J342: [-35.2 -14.2  -0.6   1.8 -16.4 -37.2  -6.7  10.3  15.8  -2.9 -18.3   8.8
 -29.2  22.4 -27.2  -4.4  -0.8  11.2 -20.9  16.7  12.0  38.8  -3.8   4.5
 -14.2]
J123: [ 26.7 -12.7  13.7   0.1  42.4  38.8  -3.8  41.5 -14.3  11.4  -2.5 -30.1
  -0.9   3.8  46.8  14.3 -18.5  12.9 -14.9 -13.4  65.8 -14.9 -35.6  -1.2
   8.0]
J43: [ -6.7  -8.6  19.7  -4.5 -10.9  -4.8 -55.5  73.7   2.4   2.1 -37.1  53.5
  10.0 -24.3  13.3  -4.0   7.2  -3.4 -12.9 -11.7  25.7   3.4  -1.1  25.1
 -60.1]
J339: [ 24.1   9.0  24.1 -15.7 -41.7  15.3   4.2  46.7   7.7  -5.0 -19.6  19.9
   7.0  23.7  47.3  -2.4   8.3   2.7  12.5   5.6 -11.8 -25.6  -5.4   6.2
  18.0]
J643: [  0.3  11.2   0.2 -13.6   2.1   7.9   6.5  -4.0   3.1  27.5  10.2  15.3
  -6.1  10.2 -35.8  -2.9  -0.1  -3.8   0.6 -11.0 -40.9  -1.6 -11.0 -35.8
  12.1]
J59: [ -8.5  10.8  -9.7  -1.1  93.1  12.7  15.3 -22.4  12.6  -1.6  15.2  54.7
  31.7 -34.8  -8.5  -9.8 -34.4   2.3 -27.8  -8.5 -16.6  38.9 -10.6 -13.6
 -27.8]
J413: [ 34.9   9.2   3.2   5.7 -34.7  29.6  33.2 -42.0 -10.2  24.3 -12.4  29.9
 -28.6 -35.2 -87.5  -4.1  -0.7   4.6 -33.4 -18.0   9.9 -10.1  -0.5  -9.4
  46.9]
J596: [  0.3  11.2   0.2 -13.6   2.1   7.9   6.5  -4.0   3.1  27.5  10.2  15.3
  11.2 -15.2 -35.8  -2.9  -0.1  -3.8   0.6  -1.7 -40.9  -1.6 -11.0  26.6
  12.1]
J252: [ 45.4 -24.7  12.4 -45.7 -31.0 -42.6  -6.9   4.8  11.4  18.2  34.6  16.8
  -6.1 -56.8 -27.7   4.8 -14.2  30.3  -0.7 -10.7  26.3   3.0 -28.1 -25.0
 -10.5]
count J59: [-27.8] => 2
count J643: [-1.6] => 1
loc: [-2.5] => J123, 11

J213: [-27.5   7.4  -7.8  11.3   1.6  11.4  12.1   5.7  -8.1  -2.5 -10.5   0.2
  -8.5   1.5  14.5   3.2 -21.9  -5.9  16.1  -1.9  19.8  -1.5   9.0  -6.7
   2.1 -14.2  -1.7  -5.3  -5.7   8.6 -18.1   3.6  17.9  -6.6   1.1  -9.8
 -27.1   6.0 -12.4]
J207: [-27.5   7.4  -7.8   9.3   1.6  11.4   8.7   5.7  -8.1  -2.5 -10.5   0.2
  -8.5   1.5  14.5   3.2 -21.9  -5.9  16.1  -1.9  19.8  -1.5   9.0  -6.7
   2.1 -14.2  -1.7  -5.3  -5.7   8.6 -18.1   3.6  17.9  -6.5   1.1  53.9
  58.3   6.0 -12.4]
J658: [-27.1   7.4 -29.2   9.3   5.6 -13.6  12.1  -9.9  -7.8 -73.1 -10.5  30.4
  -5.7   1.5  42.6   3.2 -21.9 -13.9  26.5  -8.5  -0.3  -6.2   9.0   9.0
   8.6   9.0  -1.7  -5.3  18.4   8.6 -20.2   3.6   1.7  -0.2   5.6   3.5
   1.5   8.6 -12.4]
find: [-27.5   7.4  -7.8  11.3   1.6  11.4  12.1   5.7  -8.1  -2.5 -10.5   0.2
  -8.5   1.5  14.5   3.2 -21.9  -5.9  16.1  -1.9  19.8  -1.5   9.0  -6.7
   2.1 -14.2  -1.7  -5.3  -5.7   8.6 -18.1   3.6  17.9  -6.6   1.1  -9.8
 -27.1   6.0 -12.4] => J213
tags:
[-6.3] -> J941
[1.7] -> J748
[-1.5] -> J32
[-6.2] -> J639
[9.1] -> J67
[9.0] -> J310
join J658 22:  => J639
count J658: [8.6] => 3
find: [-27.1   7.4 -29.2   9.3   5.6 -13.6  12.1  -9.9  -7.8 -73.1 -10.5  30.4
  -5.7   1.5  42.6   3.2 -21.9 -13.9  26.5  -8.5  -0.3  -6.2   9.0   9.0
   8.6   9.0  -1.7  -5.3  18.4   8.6 -20.2   3.6   1.7  -0.2   5.6   3.5
   1.5   8.6 -12.4] => J658
find: [-27.5   7.4  -7.8   9.3   1.6  11.4   8.7   5.7  -8.1  -2.5 -10.5   0.2
  -8.5   1.5  14.5   3.2 -21.9  -5.9  16.1  -1.9  19.8  -1.5   9.0  -6.7
   2.1 -14.2  -1.7  -5.3  -5.7   8.6 -18.1   3.6  17.9  -6.5   1.1  53.9
  58.3   6.0 -12.4] => J207

J103: [ 14.1  14.1 -61.1  45.6]
J374: [ 14.1  14.1 -61.1 -39.3]
J955: [-24.2 -22.6  72.4 -21.4]
J855: [14.1 45.5 11.5 45.6]
J49: [-64.0 -62.8 -71.7 -81.1]
J495: [ -1.4  -0.5  42.3 -35.6]
J507: [-29.9 -27.8  59.4  58.5]
Table of tags by key:
[-39.2] -> J485
[45.6] -> J366
[-39.3] -> J560
[-61.1] -> J107
join J374 4:  => J560
loc: [58.5] => J507, 4
step +1: [-1.4 -0.5 42.3] => [-1.3 -0.4 42.4]
find: [-29.9 -27.8  59.4  58.5] => J507
find: [ -1.4  -0.5  42.3 -35.6] => J495

J359: [ 21.2 -23.6  26.9  33.1]
J882: [ -9.7  19.3  26.8 -37.7]
J496: [-4.6 12.3 12.3 12.3]
J864: [-18.2  12.2  26.7 -57.0]
J216: [ 49.8 -63.2  26.9  98.3]
J294: [ 47.4 -59.8  26.9  92.8]
J528: [ 5.6 -2.0 26.8 -2.6]
J281: [  1.5   3.8  26.8 -12.1]
tags:
[3.8] -> J79
[-57.0] -> J858
[12.3] -> J71
[-12.1] -> J226
[-57.1] -> J24
[12.4] -> J215
[-12.2] -> J537
[3.7] -> J698
join J281 4:  => J226
find: [ 5.6 -2.0 26.8 -2.6] => J528
find: [ 21.2 -23.6  26.9  33.1] => J359
count J496: [12.3] => 3
step -1: [ 47.4 -59.8  26.9] => [ 47.3 -59.9  26.8]
step +1: [ 49.8 -63.2  26.9] => [ 49.9 -63.1  27.0]
count J281: [1.6] => 0

J352: [  9.7  37.1 -44.9  -9.1  69.8   9.7  81.7  39.0]
J806: [-28.5 -73.7  50.7 -12.9 -40.4  90.1  25.7 -58.7]
J335: [-28.2 -45.8  37.0 -19.1 -13.6 -91.2 -25.0  59.2]
J968: [-26.3 -29.6  28.3 -20.6   0.4 -98.1 -19.2  67.2]
J126: [-54.6 -54.6 -54.6   0.8  65.2  11.2 -54.6  65.2]
J914: [-14.2  24.3  -4.0 -21.2  40.5 -95.4   3.7  73.8]
J277: [-28.5 -73.7 -54.7 -12.9 -26.4 -65.3 -35.0  35.5]
J682: [ 12.1  84.7 -47.7  -7.4  70.2 -25.9  33.2  32.8]
count J126: [-54.6] => 4
step -1: [-47.7  -7.4  70.2] => [-47.8  -7.5  70.1]
count J352: [9.8] => 0
loc: [37.0] => J335, 3
loc: [-26.3] => J968, 1

J986: [ 69.5  27.0  24.6  16.3 -94.1 -40.5 -68.2  51.3]
J910: [ 69.5  27.0  24.6  16.3 -94.1 -40.5 -49.1  36.0]
J747: [ -4.2   6.6  -5.3   8.4 -18.9  -7.5 -12.6  -1.8]
count J986: [51.2] => 0
Table of tags by key:
[36.1] -> J267
[35.9] -> J291
[16.3] -> J804
[-1.8] -> J46
[51.3] -> J29
[36.0] -> J289
join J910 8:  => J289
step +1: [24.6 16.3] => [24.7 16.4]
find: [ 69.5  27.0  24.6  16.3 -94.1 -40.5 -49.1  36.0] => J910
step +1: [69.5 27.0 24.6 16.3] => [69.6 27.1 24.7 16.4]

J504: [-0.4  0.3  1.8  0.5 -0.1  0.2  0.5 -0.5  1.3 -0.4  1.2 -0.2  0.4 -1.8
  0.9  0.0  1.2 -0.9  1.2  0.6 -1.7 -2.5 -0.5  0.5  0.6 -0.1  1.8  0.0
  1.2  1.8  1.2  2.6  2.9  5.2  5.6  9.7 14.3 13.2 16.9 21.4 26.2 30.2
 36.1 42.6 48.7 54.6 62.1 68.1 74.7 79.6 82.1 88.3 89.1 89.1 88.5 87.0
 87.5 80.8 77.3 70.8 65.5 60.9]
J675: [-0.5  1.9  1.0  1.5  1.5  2.4  1.5  2.1  2.9  5.1  8.9 10.7 12.9 17.0
 18.3 23.6 28.5 32.8 38.0 45.8 50.8 56.6 62.2 71.2 75.0 78.7 84.8 85.5
 89.8 90.0 90.7 85.5 84.3 80.4 75.8 70.0 65.1 59.5 50.3 45.1 40.5 34.3
 28.5 24.1 19.1 15.0 12.4  9.5  7.6  6.3  4.8  3.5  1.5  2.2  1.5 -1.7
  0.7  0.5  0.0  0.7 -0.5  1.9]
J785: [ 5.3  5.6 10.0 11.2 15.7 17.2 22.4 25.7 32.8 38.6 44.5 52.9 55.4 62.3
 69.9 75.8 79.2 83.4 86.4 87.0 89.2 88.1 84.5 86.4 80.9 75.7 71.0 64.3
 58.4 53.5 46.6 38.7 33.1 28.1 24.7 20.0 17.2 14.4 11.1  7.9  6.4  4.5
  3.7  2.6  2.1  2.6  0.4  3.1  0.1  0.2 -0.2  1.2 -0.3  1.5  1.3 -0.2
  0.3  0.2 -1.1 -0.1  0.0 -0.7]
step +1: [84.5] => [84.6]
tags:
[32.8] -> J871
[2.9] -> J703
[-0.5] -> J293
[45.8] -> J486
join J675 9:  => J703
count J504: [30.2] => 1

J915: [ 84.4  47.2   5.9  50.1  35.5   5.3 -26.6]
J662: [ 16.2 -39.1  30.0  36.6  -2.3  -6.1 -50.2]
J999: [ 16.2   5.4  30.0  36.6  -2.3  -6.1 -19.4]
step -1: [16.2  5.4 30.0 36.6] => [16.1  5.3 29.9 36.5]
step -1: [36.6] => [36.5]
key -> tag
[-2.3] -> J307
[-19.3] -> J834
[-26.6] -> J165
[-50.2] -> J929
[-50.3] -> J380
[-19.4] -> J997
[-2.4] -> J638
join J662 7:  => J929
loc: [5.3] => J915, 6
find: [ 16.2 -39.1  30.0  36.6  -2.3  -6.1 -50.2] => J662

J11: [ 2.1 -2.4  0.7 -3.0  2.2 -0.6 -3.6  5.0 -3.6 -0.5 -2.8  0.4  4.3 -4.6
 -8.6  4.1 -0.7 -6.8 -1.5  0.6 -4.9 -0.8  4.1  0.7  2.0 -1.5 -4.6 -5.2
 -5.6 -9.6 -0.4  2.4 -3.8  6.3  1.8  4.9  3.4  0.6 -6.9]
J465: [-1.1  0.2 -0.8  1.0  1.0  3.1 -1.3  2.3 -2.4  1.1  5.1  2.3 -1.6  1.1
 -2.5  0.4 -0.9  1.9 -4.8  0.1 -4.0 -1.1  0.1 10.3 -4.9 -0.8  8.0 -4.8
  4.3  2.1 -0.1 -0.5 -3.1  0.5 -1.6  0.4 -1.0 -1.8 -1.0]
J580: [-2.2  0.4 -1.5  2.2  1.1  5.2 -1.9  3.6 -3.9  1.7  8.2  3.4 -2.0  1.0
 -8.0  0.5 -1.3  3.4  2.0  6.6 -6.0  4.2 -0.2 14.3 -0.7 -1.4 11.3 -6.0
  5.9  3.0  0.0 -0.6 -4.6  0.5 -1.6  0.4 -1.5 -3.4  0.0]
J645: [ -2.2  -3.3  -4.6  -1.0  -1.2   1.9  -2.0  -5.5  -3.3   1.3  -1.6  -2.9
   2.4  -2.9 -78.3   1.8   1.6   2.4  -1.9  -0.5   2.8   2.6  -5.5   0.0
  -0.5  -9.4  -7.3   5.6   7.7  -0.3   0.2   0.9   0.1  -3.4  -2.5   3.7
  -3.2  -3.4   3.3]
J983: [ 1.5  0.1  3.4  0.3 -0.5 -3.8  1.1  0.8  3.4  3.6  0.2 -2.8 -5.6 -0.3
 90.3 -0.8 -5.9  3.5 -1.4  3.5  9.1  5.4 -0.9 -9.3 -0.6  9.7  2.3 -7.0
 -3.2  1.4 -0.2  5.5 -4.9 -0.6 -2.5 -0.3  0.9  1.2  5.0]
J181: [ -1.1  -2.7  -3.5  -1.2   0.1   1.1  -2.5  -4.5  -2.4   1.4  -2.0  -2.9
   1.3  -2.8 -57.8   0.9   0.5   2.2  -1.6   4.8   3.0   1.6  -3.6   0.2
   3.8  -7.1  -6.2   2.9   6.4  -0.3  -2.7   0.5  -0.3  -2.3  -2.0   3.6
  -2.0  -2.9   3.1]
loc: [0.3] => J983, 4
Table of tags by key:
[-1.6] -> J894
[-1.7] -> J173
[-3.2] -> J312
[0.4] -> J727
[-3.1] -> J211
[-4.8] -> J938
[-4.9] -> J135
[-1.4] -> J976
join J465 19:  => J938
find: [ 1.5  0.1  3.4  0.3 -0.5 -3.8  1.1  0.8  3.4  3.6  0.2 -2.8 -5.6 -0.3
 90.3 -0.8 -5.9  3.5 -1.4  3.5  9.1  5.4 -0.9 -9.3 -0.6  9.7  2.3 -7.0
 -3.2  1.4 -0.2  5.5 -4.9 -0.6 -2.5 -0.3  0.9  1.2  5.0] => J983
step +1: [90.3] => [90.4]
count J465: [-1.1] => 2

J444: [ 36.8 -17.1 -42.7  10.8]
J333: [43.1  5.6 19.5 -6.7]
J389: [ 49.1  -2.4   8.6 -16.1]
J50: [  7.8  36.7   6.2 -19.4]
J916: [  8.7  -3.7 -14.4  16.7]
J526: [ 36.8 -17.1 -42.7 -27.7]
J993: [14.7 14.7 12.0 14.7]
loc: [8.6] => J389, 3
loc: [-14.4] => J916, 3
count J993: [14.7] => 3
step +1: [-17.1] => [-17.0]
step +1: [8.6] => [8.7]
key -> tag
[16.7] -> J640
[14.7] -> J883
[8.7] -> J866
[-6.7] -> J246
[16.6] -> J60
[16.8] -> J573
[-19.4] -> J112
join J916 4:  => J640
count J526: [-42.7] => 1

